Here are some points:
[  49   12  -57   23    7  -51 -127  -35  -82   -1   17   -3]
[  4 -30  24  31  25 -71  20  -3 -31 -19  34  52]
[ 17  -5  25  62 -39  43  68  23  11  21  -7 -17]
[-28 -28  45 -47 -35 -43 -37   7  38  21  19 -14]
[  7 -25  38   5   5 -18 -17  24 -21   7 -21 -27]
[ 16  25 -53  40   0 -23   3 -13  11 -18   9 -31]
[  28   -8    7   14   41  -48   50    2 -108  -11   44  -27]
[ 18 -28 -50  38 -43  74  20  52  19  59 -44   5]
[-10  14 -14   9 -11   7  -5  66  34 -31 -56  -2]
[-17 127  13  23 -26   3  52  62  -4   7  14 -27]
[  7   2   9  55  12 -19   8   5   6 -22  10  10]
[ 14  25  20  37  -9  -4  38 -11  25  -5  34 -10]
[ -30  -30  -72  107 -127   24   30   69   -7  -70  -43  -23]
[-38 -54  25  40 -23  25  -7   4  -3 -87 -42  19]
[-21  -1 -31 -19 -20 -23  13  27 -19 -24  13   4]
[-52 -24  14 -13  41 -26  -8  19 -50  45  66  11]
[-27 -27  42 125  15  -4  18  68 -38 -24  51  15]
[-47  16  47  38 -39  10 117  40  10  49  14  13]
[-7 44 -7 42 -2 21 68 39 45 40  3 14]
[  6 -14 -42  10  31 -27 -52   2 -44 -35  -4 -32]
Here are 16 more points, each followed by its number:
[  9 -21  64  -2  43 -10 -18   3   5 -19   0  -3] 0
[ 37 -51  10 -20  46 -28 -10 -16 -24 -24  28  51] 1
[ 52   6 -12 -19 -13 -58 -38 -53 -26  47  58  65] 2
[ -7   6 -29  -6 -12  21 -36  14  30 -31 -65   3] 3
[-44 -65  41 -41   3  61   9  34   0  21  12 -39] 4
[-12  -9 -39  56 -30  12  53  -2  17  -7  -1 -13] 5
[ 27  32  31  13  -3   8  24 -36   8 -24  -5 -66] 6
[  71   58  -87   60   25  -70 -127  -21 -116  -69  -12   -2] 7
[-16 -27 -16  30 -18  48  57  51  10  -2   3  -2] 8
[-68 -39  11 -49  -6 -11 -37  -5  46  14  -2  14] 9
[ 42  42 -16  -1  -4  17  -8   3  -3 -17  22   3] 10
[-23 -15  14 -48  28 -43 -12 -12 -46  40   3 -18] 11
[-69 -35  51  28 -53  40  45  49  30  43 -24   0] 12
[  0 -48  19 -83  28  13 -43 -18  54  49 -29  29] 13
[-22  26  29 -18  18 -50  25 -28 -44   2  14 -26] 14
[-46 -14  -5  71  -3   7  -2  20  65  39 -10  -1] 15
Which two of these numbered points are nearest to each point below, looking only along the 5 directions in which the first points spread most? Their numbers follow each, nearest first.
[ 43 -35 -16   5  -5  16  48  12  37   9  35  34] > 15 8
[-118    6   85  -55  -45   30   32   98   83    0  -37  -57] > 12 9
[ 78  -1 127 -56  39 -29 -19 -38  20  34  27  20] > 11 0
[ 10 -38 -33  30 -34   8  22 -13  73  20 -51 -29] > 15 3
[  83   86 -115   81  -18   -4  -80   -9  -43  -37  -37   18] > 7 10
[  2 -37  10  17   5 -33   3  21 -27   7   5  -4] > 0 1
[ -40 -127   26  -76  -27   42  -35  -67   68   74    1   -1] > 13 9
[ -3  12  32   7   0 -42  36 -68  -9 -28  44 -56] > 14 6
[-56 -27  51  31 -16  10 -45  20   8 -40 -59  -8] > 3 0
[-24   1   7 -56  -5 -20 -27 -12  47  11 -31  27] > 9 13
[ 61  25 -28 -28  94 -42 -39 -82 -12  34  28  14] > 2 11
[-32   8  19  16 -14  35 118 -10  86 -57 -38 -13] > 12 8
[ 16  14 -19  22 -14  -1  76   7   1 -16 -45   4] > 5 8
[ -5 -16  33 -65   1   2   8  -5  48   4   9  -8] > 9 4
[ -2 -29 -22   4 -21  10  -2 -27  16  18 -55 -26] > 3 15
[-31  -8  -6 -40  80   7  18 -47  38  56 -42 -13] > 11 13
[-36  18 -21 -56  31 -31  27 -28   0 -56  34  29] > 14 0
[-17 -49   3   1  36  45 -30   8  19  21  -2 -48] > 4 15
[-86  27  34 -64 -15 -21 -18   9  30  36 -13  -7] > 9 13
[  3  59 -12 -12 -56  -2  17  -7  19 -34  12  17] > 6 10
[-43   1 -35 -10  -9  88  48  34  12  19 -45 -34] > 15 8
[ 11 -39   5  23  16  40 101  47 -36  -6 -45 -32] > 8 5
